Some points:
tensor([ 2.782, -2.527, -0.053,  1.583,  1.328, -0.035, -0.471,  1.610, -0.280,  0.047,  1.073,  0.636, -2.571, -0.993, -0.550, -0.338,  2.157,  0.882, -1.059, -1.483, -0.811, -0.712,  1.056,  0.857])
tensor([-0.027, -0.694, -0.192, -1.908,  0.597,  0.568, -1.371, -1.158, -1.329, -0.723,  0.293,  0.959,  0.444, -1.444,  0.208,  0.946, -0.230,  1.439,  0.215,  0.043,  0.021, -0.339,  1.041,  0.300])
tensor([-1.647, -0.328, -0.040,  0.439,  0.295, -0.227,  1.378, -0.109, -0.920, -0.810,  0.389,  0.344,  0.235,  1.221,  0.842,  0.781,  0.835, -0.628,  0.034,  0.219,  0.161,  0.884,  0.224,  0.348])
tensor([ 0.646, -1.394,  0.172,  1.835,  1.985, -3.217, -0.487,  1.766, -0.933,  0.728, -0.853,  1.548,  2.214,  0.482, -1.720, -0.750, -2.566, -0.343, -0.355,  3.022, -1.470, -0.312,  0.224, -0.995])
tensor([-1.631, -1.144,  0.008, -1.188,  0.413, -0.637, -0.892,  0.475,  1.722, -1.714,  1.553,  1.209,  0.782,  0.187, -0.232,  0.543,  0.088, -1.945, -0.209, -0.066,  1.768, -0.330, -0.379, -0.585])
tensor([-0.147,  1.223, -0.010,  0.793,  0.008,  0.097, -0.246,  0.549,  0.163, -0.199,  0.346,  0.042,  0.159,  0.912, -0.067,  0.264,  0.420,  1.101,  0.956,  0.745,  0.443, -0.444, -1.492,  0.473])
tensor([-0.241, -0.417, -0.265,  1.532,  0.140,  0.291,  0.563,  2.180,  0.252, -1.275, -0.792, -2.712,  1.081, -0.036, -1.193,  1.823, -0.038, -0.135,  0.857, -1.630,  1.190, -0.132, -0.321,  0.911])
tensor([ 0.708, -0.640,  0.599, -0.325,  0.147,  0.766, -1.020, -0.217,  0.599,  0.316,  0.728,  0.295,  1.133,  0.637,  0.476,  0.207, -0.690,  0.550,  0.348, -0.358,  1.231,  1.106,  0.382, -0.718])
tensor([ 1.278, -1.061, -2.357, -0.716, -1.223,  1.057, -0.146, -0.604,  1.576, -1.959, -0.642,  0.209,  0.270,  0.025,  0.798,  0.385, -0.155,  0.067,  0.054, -0.640, -2.961, -1.518, -2.433, -1.712])
tensor([-0.140, -0.086, -0.031, -1.093, -0.116, -1.892, -1.849, -1.905, -0.364, -0.343, -0.944, -1.496,  0.182, -0.449,  0.274, -0.986, -0.553,  1.405, -3.018,  0.329,  1.028, -1.710,  0.283,  0.451])
tensor([ 0.188,  0.137,  0.115,  0.593, -1.019,  0.467,  0.481,  0.055,  1.521, -0.450, -0.535,  0.648,  0.336,  0.188, -0.265, -1.157, -0.744,  0.419,  1.100, -0.478, -0.020,  1.512,  0.690,  0.936])
tensor([-0.276,  1.259,  1.329, -1.077,  1.605, -0.573,  2.264,  1.079, -0.299, -2.232, -0.151,  0.167, -0.951,  2.129, -0.787, -1.678,  0.819,  1.006, -0.134,  0.097, -0.812,  0.799, -0.115, -1.860])
tensor([-0.946,  0.179,  0.345,  0.389, -0.243, -0.080,  0.063,  0.673,  0.656,  0.088, -0.046,  0.246,  0.563, -0.995,  1.896,  0.361,  0.778,  1.143, -0.487,  0.688, -0.217,  1.319,  0.555, -0.708])
tensor([-0.074,  0.122,  0.753, -0.311,  0.142, -1.117, -1.408, -0.891,  0.524,  0.000,  0.002,  0.580, -0.842,  0.391, -1.603,  0.436, -1.288,  1.026,  0.603, -0.600,  0.173,  1.036, -0.515,  1.410])
tensor([-2.408, -0.265, -1.481, -1.081, -0.967, -0.221, -0.740, -0.093,  0.372, -1.345,  0.019, -1.330, -3.122, -0.705, -2.121,  1.519, -1.398, -1.694,  0.272, -0.475, -1.251, -0.141, -0.933, -2.810])
tensor([ 0.162, -0.048, -0.252,  0.035, -0.304,  0.053,  0.750,  1.321, -0.083, -0.766, -2.238,  0.561,  0.238,  0.171,  0.610, -0.468,  0.749,  0.814,  0.114, -0.191, -0.031,  1.110, -0.675,  1.037])
tensor([-0.673, -0.282, -0.699,  0.126, -0.675, -0.944,  0.640, -1.528, -0.311,  1.331, -0.375,  0.114,  0.135,  0.731,  0.414,  0.465,  0.545,  0.831, -0.450,  0.213,  0.546,  0.388,  0.160, -0.298])
tensor([-1.111,  0.089, -0.787,  0.082, -2.696, -1.182,  0.401,  1.135,  0.121, -0.547,  0.551,  0.093,  1.105, -1.649, -0.307, -1.661,  0.904, -2.273, -1.712, -1.131, -0.562,  0.982, -1.455, -0.439])
tensor([ 0.620, -0.488, -0.325, -1.365,  0.946, -0.711, -0.487,  1.499, -0.072,  2.475, -3.098,  0.153, -1.331,  1.309,  0.915,  1.431,  0.502, -0.680, -0.593, -0.765,  1.564,  0.602,  0.397, -0.582])
tensor([ 0.714,  1.202, -0.066, -0.041,  0.199,  0.935,  0.507,  0.827, -1.191, -1.144, -0.139,  1.054,  0.390,  0.119, -0.447, -0.594,  1.496, -0.154,  1.571,  0.522,  2.158, -2.700,  0.180, -1.428])
tensor([-0.764,  0.016,  0.060,  1.412,  0.166, -0.745,  0.448, -0.286,  0.986, -0.902,  0.987, -0.841,  0.270, -0.242,  0.694,  0.803,  0.999,  0.390, -0.611,  0.626,  0.049,  0.330,  1.218, -0.960])
tensor([ 1.444, -0.545,  0.589, -0.606, -0.125,  1.100,  0.324, -2.222,  1.005, -0.403, -0.132, -0.211,  0.799,  0.527, -0.871,  0.981,  0.611, -0.131,  0.253,  0.648, -0.174,  1.247,  1.301, -0.361])
tensor([-1.007,  0.218, -1.432, -0.673,  0.302,  3.723, -0.895,  2.239, -1.014,  0.542,  0.366,  0.085,  0.185,  1.042, -0.156, -1.713, -0.377, -1.126, -1.527,  1.095, -0.797,  0.424,  1.084,  0.228])
tensor([ 0.166,  0.014, -1.326, -0.305, -0.042, -1.452,  0.366, -0.578,  2.389,  0.568,  0.439, -0.051, -0.610,  1.257,  0.608, -2.028,  0.944, -2.208,  1.793, -1.200, -0.194, -2.089,  2.032,  0.158])
tensor([-0.508,  1.211,  0.496,  0.889, -0.190,  0.691, -1.468,  0.421,  1.370, -0.525, -0.142, -0.434,  0.245, -0.131,  0.011, -0.386,  0.862,  0.640,  0.797,  1.300, -0.137,  0.027, -0.414,  0.488])
tensor([ 0.245,  0.239, -0.176, -1.355,  3.279,  0.691,  2.751,  0.101,  2.233,  1.489,  1.029, -0.939, -0.899, -2.250,  0.632, -0.973, -0.566, -0.604, -0.229,  1.695,  0.727, -0.103, -2.316,  0.912])
tensor([ 0.191,  1.404, -1.479,  0.749,  1.955, -0.381, -0.774, -1.089, -0.403, -0.432,  0.092,  0.537,  0.158, -0.523,  0.873,  1.416,  0.367,  0.807, -0.407, -0.685, -0.838,  0.399,  0.185,  0.354])
tensor([-0.316, -2.022,  1.936, -0.553, -1.156,  0.549,  0.155, -0.126, -0.607, -0.216, -0.680,  0.065, -0.224,  1.057,  1.082,  0.613, -1.500,  1.010, -0.555,  0.466,  0.319, -1.642, -0.835,  1.298])
tensor([ 2.808,  1.582,  2.174, -1.638, -1.269,  0.318,  0.545,  1.816,  0.421,  0.547,  0.321, -2.134,  1.328, -0.349,  0.672,  0.767, -0.453, -0.897,  0.007, -0.383, -0.826, -0.048,  0.577, -1.400])
tensor([ 0.626,  0.928, -1.743, -1.766, -0.833, -1.445,  1.539,  1.654, -0.724, -0.245,  1.533, -0.461, -0.293,  0.280, -0.203,  0.787, -0.442, -0.320,  0.171,  1.335, -0.575,  0.100,  1.391,  3.233])
tensor([ 0.203,  0.560, -0.617,  0.651, -1.054,  0.798,  1.319, -0.728, -0.096,  1.004,  0.492,  1.184,  0.216, -1.676, -1.922,  0.875,  0.543,  0.014,  0.073, -0.202,  0.047,  0.074, -0.317, -1.560])
tensor([-1.807, -0.701,  0.202,  0.288, -0.806, -1.409, -0.347, -0.999, -0.300,  1.350,  0.684, -1.356, -0.608, -0.334,  0.232, -0.408,  0.437,  1.867,  0.544,  0.193, -0.423,  0.209, -0.069, -0.589])
There is one direction along which these points spread out most. Where along it does each point below lie, from 0 to 99? The average is 50, and the first point in the table lies past the average. One standard deviation of the points above along it is 16.
tensor([-0.406,  0.998, -0.148, -0.131, -0.239,  0.263, -0.674, -0.437,  1.043,  0.903, -0.024,  0.700,  0.124, -0.629, -0.677,  1.067,  0.464,  0.749,  0.822,  0.600,  0.279,  0.584,  0.029, -0.008]) 52
tensor([ 0.997, -1.323, -1.621,  1.477, -1.563,  2.114,  0.994, -0.722,  0.392, -0.538,  0.271, -0.453,  0.484,  0.198, -1.134, -0.190, -0.848, -0.798, -1.067,  0.873,  1.481, -0.194, -0.484, -0.229]) 39
tensor([ 1.688,  1.149,  0.101,  0.987,  1.129,  1.305, -1.236, -2.971, -1.451,  0.642, -1.714, -1.422, -0.701,  0.887, -0.685, -0.085,  0.248, -0.959, -1.126,  0.118, -0.859, -0.093, -0.659,  0.605]) 59
tensor([-0.204,  0.896,  0.792, -0.724, -0.106, -1.290, -0.606, -0.259, -1.696,  0.702,  1.312,  0.195,  0.061,  1.104, -0.571, -1.441, -0.124,  0.562, -1.107, -1.913,  0.754,  0.611, -0.992,  0.674]) 60
tensor([ 0.462, -1.306,  0.260, -1.037,  0.994, -0.535, -0.284, -0.692, -2.937, -0.900, -2.105, -0.740,  0.035, -2.467,  0.663, -2.147, -0.059, -1.145,  1.934, -0.919,  0.418,  0.848,  0.098,  0.713]) 58
tensor([-0.226,  0.257,  1.850,  0.459,  0.617,  0.332, -0.396, -0.573,  0.087,  0.367,  0.808,  1.062,  0.337,  0.814,  0.970,  1.430,  1.336, -2.285, -0.742, -0.150, -0.845, -0.048, -0.855,  0.884]) 51
tensor([ 0.009,  1.345,  1.657,  1.209, -0.444,  0.281,  0.831,  0.358,  0.349, -0.649, -0.983,  2.030, -1.437, -1.266,  1.035, -0.982, -2.660, -0.097, -1.123, -1.186,  0.703, -0.983,  1.545,  0.410]) 58
tensor([-0.348, -0.054, -1.007,  0.029,  1.890,  0.509, -0.206, -0.580, -0.574,  1.271,  1.762, -0.371,  1.335,  0.650,  1.159,  0.023, -2.057,  0.865,  1.133, -2.014, -0.098,  0.189,  0.040, -0.876]) 56
tensor([ 0.140,  0.112,  0.136, -0.682, -1.864,  0.278, -0.639, -1.112,  0.073,  1.710, -0.023,  0.570, -0.344,  0.000, -0.441,  0.104,  0.347,  1.523,  0.657,  0.342, -0.293, -0.310, -0.370,  0.058]) 53
tensor([ 0.003,  0.458,  0.031,  1.162, -1.099,  0.153,  0.431, -0.202, -0.363,  0.870,  0.398, -0.433, -0.398,  0.018,  0.976,  0.397, -0.285,  0.811, -0.040,  0.374,  0.310,  0.028,  0.472, -0.285]) 56
tensor([ 0.793, -0.030,  0.667,  1.378, -0.641,  0.067, -1.058,  0.301, -1.034, -0.091,  0.704,  0.250, -1.435,  0.090,  1.510, -0.231, -0.138, -1.533,  1.897,  1.688,  0.226,  1.038, -0.639,  0.186]) 54
tensor([-1.966, -0.241,  1.837,  0.479,  0.537,  0.686,  0.951,  0.022, -0.872,  1.458, -0.537, -0.154,  0.921, -0.289, -1.597, -0.208,  0.723,  0.033,  0.348, -0.759, -1.401, -1.998,  1.103,  1.479]) 60
